B =
[[5436 4922 5481 5953 4541 4427 5781 6074 5254 5208 6764 7756 5187 5197]
 [5401 5683 3205 5253 5704 5848 5144 5222 4854 5353 3906 3928 5380 5370]
 [5347 5770 5896 4562 5637 6480 4570 4454 5347 5221 5208 5116 5213 5140]
 [4887 5411 2919 4504 5631 5998 5016 5195 4589 5457 3657 3909 5694 5395]
 [4725 4715 6393 3856 4830 4781 3593 3226 6104 5082 5350 6852 5192 5157]
 [5857 6607 6747 6587 7439 5933 6498 6802 6509 4925 4609 1429 4633 4762]
 [5418 5814 6607 4648 5324 6290 4554 4237 5249 5135 5714 6213 5128 5185]]
The entry just right of 4922 is 5481
The top-left entry -> 5436
The entry directly below the smallest entry is 6213
The minimum?
Answer: 1429
The bottom-left entry is 5418
The 2nd entry on the diagonal from the top-right corner: 5380
The 1st entry on the diagonal from the top-right corner -> 5197
The entry just right of 5933?
Answer: 6498
The entry just right of 6498 -> 6802
The last entry, reading row by row is 5185
The largest entry in the last row is 6607
The entry just left of 4562?
Answer: 5896
The 3rd smallest entry -> 3205
The entry just left of 3928 is 3906
The entry just right of the largest entry?
Answer: 5187
The entry just right of 4454 is 5347
The smallest entry in the first row is 4427
The smallest entry in the first column: 4725
The entry just right of 6587 is 7439
The top entry of the column that holds the largest entry?
Answer: 7756
The entry just left of the largest entry: 6764
The entry just right of the smallest entry?
Answer: 4633
The entry just left of 4541?
Answer: 5953
The fifth entry, reading row by row?
Answer: 4541
The entry just right of 5411 is 2919
The third entry on the diagonal from the top-right corner?
Answer: 5116
The entry just left of 4781 is 4830
The 3rd largest entry?
Answer: 6852
The entry just left of 5016: 5998
The smallest entry in the last row is 4237

Read these off the row that follows.
1) Read off the median of all entries.
2) Read off the 3rd-last entry.
3) Read off the second entry from the left.
4) Read off the maximum.
[-18  27  25 -26  32 -25  45   1 -19 -46 -15]
1) -15
2) -19
3) 27
4) 45

a = [-22   5  11  13  23 -44 -13   0 -19   7  -8  15   4  -1   3  18]
The entry just right of the largest entry is -44
The entry just left of 23 -> 13

Read these off the table that follows.
1) The bottom entry of the column that holds the smallest entry?
2) The first entry in the row that holds the largest entry?
3) The entry directly below 785?
4) The second entry on the main diagonal?
5) The 3rd smallest entry?
6) The largest entry in the last row?
7) The smallest entry in the last column?
8) The entry in the bottom-left corner?
781  622  756  311  767
794  704  774  460  515
679  496  839   76  840
754  678  746  533  742
652  666  793  598  726
708  587  829  241  661
774  615  780  284  686
777  727  711  698  748
779  677  747  497  700
799  736  715  664  681
754  668  740  528  785
648  770  796  791  528
1) 791
2) 679
3) 528
4) 704
5) 284
6) 796
7) 515
8) 648

Questions about the array below. Rows and columns are numbered from 0.
1) What is the entry at row 2, column 1?
2) What is the entry in row 0 and column 0?
3) What is the entry in row 1 and column 0?
4) What is the entry in the bottom-left corner?
5) What is the entry at row 0, column 2?
6	4	3	5	4	3	7	2
5	4	0	3	0	3	5	4
3	3	4	3	2	4	4	4
5	4	5	4	2	5	5	5
5	4	6	6	4	4	4	6
0	2	7	1	4	3	4	6
1) 3
2) 6
3) 5
4) 0
5) 3
